In the data rows, 128 means zero.
Some points, one per row:
[119 129 175 136 109 104 128 104 129 211  84 175  94 120 126 127 153 112
 171 109 110 130 133 163 133 117 233 114]
[ 97 119 173 173 107 115 189  85 147 117 103 183  89 102 181 154  94  81
 105  77 104 194 134 105 127 110 218 108]
[ 95 129  66 160 103  95 186  85 117 107 149 106 120 144 182 156 126  76
 181  88 108 171 132 160 131 166 136 133]
[107 126  75 116  96  95 141 114  64 154 105 121 114 133 155 127 118  90
 169 118 125 131 140 127 134 125 126 135]
[ 97 125 197 161  95  81 193  82  99 223  91 164 115 168 193 155 104  62
 157  85 106 177 131 103 124 107 149 118]
[113 130 164 149 114 107 152  95 139 180 101 131  96 188 145 146 109  97
 154  98 106 158 133 124 124 101 150 123]
[199 141 123  78 181  98  63 220 131  98  99 146 112 142  71  99 133 226
 118 227 121  61 116 128 124 121 102 129]
[107 122 108 136 109 159 132 103 119 117 105 133 117  97 133 124 170 102
 112 103 144 132 130 158 133 149 150 124]
[ 98 124 130 175 111 162 191  87 132  96 180 159 163  93 181 155 121  75
 105  76 116 184 135 120 133 128 159 119]
[ 96 129 182 172 110  96 204  88 112 153  84 183 105 111 197 159 139  64
  99  78 107 184 139 134 134 108 131 125]
[102 124 189 128 102 164 131 107  95 128 107 120 169 100 148 130 130  91
 102 107 118 136 133 125 134 105 102 115]
[146 126  84  89 146 105  88 183  92 151 102 162 108 213 106 107 156 175
 114 186 129  73 127 141 123 127 104 116]
[153 130  87 112 141  91  93 133 168 188  99  99 115 102  96 127 144 159
 123 134 135 117 124 148 123 208 112 194]
[108 124 178 122  93 148 129 107  90 150  99 137 121 103 143 128 147  99
 116 108 115 122 128 126 128 111 118 121]
[119 119 189 142 132 141 106  94 175  97 160 142 131 149  94 127 104 124
 142  97 106 138 127 105 132 100 156 112]
[169 127  78  67 156 117  73 217  94 153 101 150  96 191  87  98 115 208
 128 227 121  63 121 111 122 110 112 119]
[179 135 103  88 158  89  67 174 156 172  95  98 129 104  71 103 122 197
 126 186 157  84 125 124 123 170 106 197]
[123 128 130 111 117 116  99 119 104 104 104 134  98 166 108 110 102 118
 148 121 112 104 129 115 128 102 152 114]
[ 91 128 169 137  91 113 200 118  47 155 194 111  88 130 220 145 103  71
 123 114 145 146 138 104 128 102 118 114]
[134 132 116  99 116 142 121 156  65 128 106 114 106  99 143 115 120 144
 130 171 127 102 132 125 131 118 116 128]
[174 136 116 106 166 169  77 164 166  97 113 108 154 102  74 113 159 185
 111 166 153  90 121 176 124 125 108 129]
[154 124  90 112 150 102  85 131 184 186  97 100 119 108  79 123 128 167
 128 133 117 107 120 147 125 189 120 169]
[ 93 124  90 146  90 130 207 117  54  95 193 100 117 103 233 155 110  74
 159 112 109 161 129 107 127 159 109 142]
[126 127 114  93 121  94 135 177  40 164 110 117  98 206 170 123 105 141
 128 182 120  99 130 110 126 109 113 116]
[163 131 175 110 155 122  82 161 169  96  91 177 108 211  75 110 124 179
 109 158 113  98 124 144 124 100 103 117]
[ 93 121 180 133  97  81 152  90  89 149 113 155  95 201 164 139  97  81
 171  94 103 152 138 106 133 100 140 104]
[ 86 124  64 170  91  87 215  85 100 119 137 102 170 136 216 165 136  57
 177  82 119 191 137 158 128 160 114 142]
[106 130 156 124 104  84 148 115  80 199  99 191 149 190 156 134 108  93
 180 111 105 126 129 106 125  99 133 110]
[115 124 164 176 141 144 142  85 183  79 170 116 177 128 125 137 105 112
 108  92 121 174 127 114 134 110 114 119]
[110 131 220 145 112 122 142  88 110 104 154 143 100 172 141 128  85  85
 117  89  97 148 133  93 124  89 133 110]
Here are 40 more points, each followed by its number:
[106 129 211 147 109 119 146  94 105 107 130 136  87 182 141 131  87  83
 132  89 101 144 137 107 134  94 175 101] 0
[166 136 110  91 160 107  81 177 125 123 106 148 124 125  85 109 114 183
 138 177 109  77 123 121 125 121 110 130] 1
[182 139 105  71 169  97  79 220 102 102  97 159 108 147  91 110 143 217
 122 226 119  58 113 117 119 119 113 132] 2
[126 131 151 131 133  94 106 109 149 115 101 157 112 161  93 123 112 117
 115 102 111 124 129 127 126 110 112 147] 3
[151 137 144 119 160  94 106 155 137 107 101 167 123 151  97 115 110 155
 111 162 114 113 125 123 132 111 105 141] 4
[189 137  93  87 166 170  67 197 160 107 103 106 120 102  65 103 121 207
 118 195 136  77 127 129 122 117 107 128] 5
[130 127 125 132 138 109 114 126 149 118 101 160 109 106 110 131 152 140
 121 123 109 129 130 156 130 111 129 122] 6
[ 97 127 180 144  94  85 157  95  85 236  96 169 116 146 174 144 117  80
 182  96 107 142 132 110 127 109 160 112] 7
[ 96 125 207 157  97  93 172  84  86 142 135 132  88 214 178 138  80  70
 160  88  96 161 137 101 136  98 189 102] 8
[ 79 116 205 158  81  81 206  84  91 165 114 160 118 190 218 159 102  55
 130  76 101 181 135 110 127  94 150  96] 9
[ 91 125  94 140  89 145 186 100  57  96 161  92 107 104 204 140 104  62
 130  91 155 148 135 109 133 152 110 176] 10
[127 129 118  98 117 179 120 152  68  97 187  99 101 106 144 117 107 136
 113 156 150 100 133 114 128 105 102 115] 11
[154 136 129  93 135  99  90 149 114 159 116 113 110 137 107 123 112 165
 138 158 100  94 126 108 127 115 112 122] 12
[147 127 166 108 139 181  82 135 151  94 203 108 108 112  89 110  93 150
 124 134  95 103 126 109 127  99 118 109] 13
[105 132 100 147 106 118 145  89 120 103 121 123 100 136 153 144 102  89
 154  91 109 153 133 148 132 136 192 117] 14
[117 121 137 128 119 178 121 116 143 110 122 127 111  97 106 121 189 115
  95 109 158 124 130 171 132 175 145 120] 15
[ 93 120 169 122  87 132 169 119  60 163 140 131  93 133 185 134 102  76
 109 103 135 130 130 106 127 104 156 112] 16
[ 96 128  99 146  82  89 211 107  51 209 140 143  99 198 240 159 107  67
 204 107 123 158 134 105 137 133 140 121] 17
[ 99 127 139 154 103 216 213 127  66  80 255 104 116  93 234 149 102  81
 108 124 134 166 130 109 132 135 100 115] 18
[ 92 124 203 168  95 112 196  77 106 160  89 166  96 156 199 156  97  60
 107  79 103 185 136 128 126 108 189 104] 19
[110 126  66 168 121  98 173  93 176 105 181 114 255  98 151 156 218  90
 118  79 112 181 131 181 130 204  97 129] 20
[114 126 112 172 129 134 155  91 177  94 150 103 255  97 137 158 213 106
 105  95 138 176 128 184 131 135  89 117] 21
[173 136 119  79 166 123  74 187 123  99 126 124 109 111  87 112 117 198
 127 193 106  71 118 114 115 109  98 118] 22
[127 129 229 131 136 190 101 112 151  88 214 160 133 102  88 116  97 125
 113 109 137 125 128 102 130  87 147 111] 23
[120 129  96 169 133 150 145  89 179  84 147  94 255  91 129 155 241 114
 101  95 162 173 131 208 134 157  99 126] 24
[139 121 104 158 153 151 109 106 232  93 112 133 116  94  73 123 160 140
 100 101 168 155 122 152 124 151 187 118] 25
[103 128 114 178 126 105 186  88 145  95 146 118 255 117 168 162 172  84
 113  84 106 171 121 130 124 131  94 117] 26
[140 128 113 189 165 111 126  94 255  92 114 106 226  90  82 140 198 136
  97  90 135 184 118 167 130 156 153 122] 27
[142 137 160  99 119 172 133 172  57 105 124 129 117 114 155 115 116 139
 113 178 116  97 126 117 125 104 108 125] 28
[120 117 205 142 137 136 117 107 180 103 112 148 241 101  95 123 155 125
 104 108 133 143 129 130 134 113 100 112] 29
[110 130  83 131 114 107 127 107 115 100 131 106 191 102 127 124 147  98
 121  98 137 134 138 171 134 143 110 125] 30
[107 126 127 121 100 237 155 126  68  95 137 105 182 102 168 125 128  91
 104 118 130 125 128 120 131 111 104 128] 31
[162 127  94  89 153  93  79 187 126 147  98 178 101 191  84 104 143 192
 118 188 117  72 117 117 122 116 123 125] 32
[110 124 138 174 137 149 148  95 179  88 126  92 114  92 131 136 157 108
 103  90 157 167 116 123 125 119 119 116] 33
[152 129 125  98 148  94  78 153 117 104  94 165 127 175  87 106 109 161
 121 157 118  86 126 122 123 119 109 138] 34
[186 135 128  99 179 119  71 190 190  99 106 128 133 122  63 109 165 217
 110 190 147  92 120 154 124 114 100 124] 35
[175 137 112  90 161 118  76 164 149 132 144 103 111 103  81 114 115 193
 127 172 124  84 122 118 126 127 111 136] 36
[124 121 196 194 154 130 146  86 239  99 105 120 156  99 119 148 163 126
 102  89 154 194 130 160 132 125 192 112] 37
[126 124 157 169 129  86 148  91 205 177  85 196  89 111 125 150 146 125
 190  94 102 175 130 156 129 114 255 118] 38
[104 121 142 140 108  82 143  98 119 230  93 190 128 166 147 140 139  99
 192 101 107 144 134 131 137 129 177 114] 39
Which of these numbered points is nearest to each point below, looking only along the 3 directions in which the first points spread most? Its number follows each.
[121 122 169 189 157 199 160  93 230  78 192  99 138 113 120 149  96 122
 107  86 149 188 116  97 126 100 167 116] > 37
[156 134 141  90 142 147  88 165 106 101 117 158 104 174  96 108 102 162
 126 171 113  82 125 115 122 103 118 115] > 34
[114 124 208 107 108  86 120 133  73 210  95 161  92 184 139 121 107 113
 115 138 124 112 136 113 127 109 117 109] > 39
[109 125 152 108  97 113 134 133  58 164 104 150 107 126 155 123 113 107
 123 132 111 108 130 114 125 103 135 112] > 39
[112 120 115 173 143  90 134  86 199 103 118 120 188 122 117 152 171 118
 122  93 124 171 127 160 127 126 109 118] > 33
[104 123 224 169 115  75 172  82 146 174  82 199  95 183 161 151 104  81
 106  80  95 176 132 105 134  98 165 124] > 0
[138 129 125  87 127 195 103 173  67 104 113 148 114 128 127 108 112 156
 117 174 106  70 119 114 125 104 107 118] > 12
[127 122 177 199 165 111 153  93 249 113  97 144 149  98 102 148 164 129
 101  90 126 195 128 156 131 119 193 123] > 37
[181 136  78  87 166 116  66 183 164 114 113  97 150  95  66 107 175 209
 122 192 149  85 124 167 125 169 107 156] > 5
[ 83 120 177 155  84  94 222 103  71 180 128 149 100 218 233 154 101  57
 122  85 100 164 136 114 129 100 119 102] > 9
[ 97 130 101 170  99 168 202  97  92  98 197 100 115  98 216 154 109  69
 125  90 167 173 127 103 127 154 111 157] > 18
[ 98 123 190 166  99  89 185  79 127 138 116 144  95 163 188 165 104  75
 114  79 104 182 132 132 124 100 188 106] > 19
[ 96 126  69 173 100  93 202  83 119 115 161 109 255 118 198 170 179  71
 151  85 117 188 137 183 134 180 107 136] > 18
[107 126 131 126  98 181 151 108  86  96 116 156 124 113 167 136 131  83
 107 106 117 145 139 143 132 104 102 118] > 14
[148 127 137 121 137  92 104 123 170 186  92 103 102 115  97 130 120 149
 122 123 115 123 132 117 129 121 110 190] > 6
[168 135 118  93 170 103  80 182 150 104  98 140 123 134  71 103 120 194
 118 181 119  82 121 153 121 124 106 123] > 22
[100 126 124 179 118 158 183  87 141  88 234 138 246  95 176 152 128  83
 124  84 126 183 127 109 122 125  97 121] > 26
[112 123 148 149 107  76 159  95 138 214  80 197  88 146 155 150 124  96
 185  91  98 159 130 127 125 113 221 113] > 0
[ 88 118 161 133  79 158 191 116  59 143 191 102  92 118 214 150 109  71
 107 103 166 146 136 106 133 134 134 119] > 18
[ 97 119 217 177 118  91 194  85 151 153 128 151  94 155 176 160  97  81
 113  80 102 189 131 102 125  96 179 123] > 19
[119 128  80 145 122 109 139 100 162 153 105  98 127  99 125 143 176 116
 121 102 124 148 129 177 123 208 123 155] > 30
[129 122 165 163 148  89 118 101 211 146  95 177 120 120  88 136 163 140
 124 106 115 155 128 130 125 102 152 130] > 23
[181 133  89  57 161  93  72 241  90 159 101 157  93 172  94 101 115 229
 138 249 114  49 121 114 123 116 117 125] > 2
[166 137 107  85 155  89  80 179 114 201  92 104 114 111  87 108 116 185
 139 191 141  77 124 117 125 174 110 187] > 22
[ 92 119 108 152 106 176 164  98 124  83 226  95 180  89 163 136 111  85
 107  92 153 167 128 108 126 138  98 111] > 26
[170 136  99  97 151 133  81 166 151 112 107 109 107 106  79 110 121 181
 126 168 142  98 131 127 129 123 114 135] > 36
[155 135 149 109 143 191  80 133 164 111 180 109 110  96  72 109 108 158
 122 134  98 104 126 118 127 106 114 120] > 13
[132 124 127 168 154  85 115  96 224 105 103 157 172 100  89 142 197 139
 105  96 142 165 128 160 132 127 143 137] > 25
[ 92 122 110 125  90 113 168 113  61 169 102 126  97 130 185 137 118  81
 135 108 135 133 130 115 129 125 151 122] > 16
[171 139 127  92 146 111  72 171 157 107 100 130 107 144  76 108 132 186
 121 174 126  93 126 130 125 109 110 135] > 22
[113 121  69 139 117  98 148 107 152 177 107  97 118  98 131 142 158 111
 123  98 115 148 134 154 133 229 109 162] > 30
[132 122 185 189 160 120 137  92 255 102 103 120 189 103  99 148 158 138
 107  91 130 186 121 134 127 115 186 118] > 37
[127 130 204 139 145 216  98 105 156  69 247  93 120  98  85 113  84 122
 107 102 148 119 119  89 126  86 119 108] > 29
[142 137 101 118 142  91 117 135 124 233  95 102 112 118 121 131 115 141
 156 134 110 116 130 110 122 173 109 177] > 11
[115 124 126 111 114 153 103 121 103 102 128 116 112 124 112 121 123 122
 134 126 121 110 132 123 132 112 113 116] > 6
[128 119 139 165 144 105 126  99 219 128  91 156 110  94  96 138 192 139
 154  98 121 160 126 182 129 146 228 114] > 29
[103 125 145 116  87  89 171 128  55 224  92 140 101 152 191 138 113  93
 160 122 112 133 137 115 135 118 152 126] > 16
[154 131 165 126 155  98 103 152 175 105  93 170 106 187  87 121 136 168
 115 152 119 117 124 131 123 105 104 136] > 4
[120 127  73 180 140 133 156  97 221 108 159 119 237 101 128 153 231 117
 163  93 138 188 131 191 133 224 136 129] > 24
[ 98 131 176 147 101  89 165  90  86 160 125 154  90 236 167 138  86  72
 181  92 100 151 131  94 127  98 133 117] > 7
[115 123 158 151 123 137 137  90 167 134  98 123 108 106 120 140 145 103
 103  88 117 153 131 194 129 114 154 108] > 33
[152 127 107  99 148  96  97 172 109 162  97 163 110 162 105 118 112 166
 164 176 107  90 122 115 126 119 136 147] > 12
[ 98 125 177 115  93 133 152 126  55 173 100 123  99 128 165 123 112  85
 113 115 124 118 131 117 134 110 125 122] > 39
[161 136 117  96 153 119  80 165 132 108  99 146 110 144  74 105 117 173
 127 162 114  87 129 141 130 122 115 129] > 1
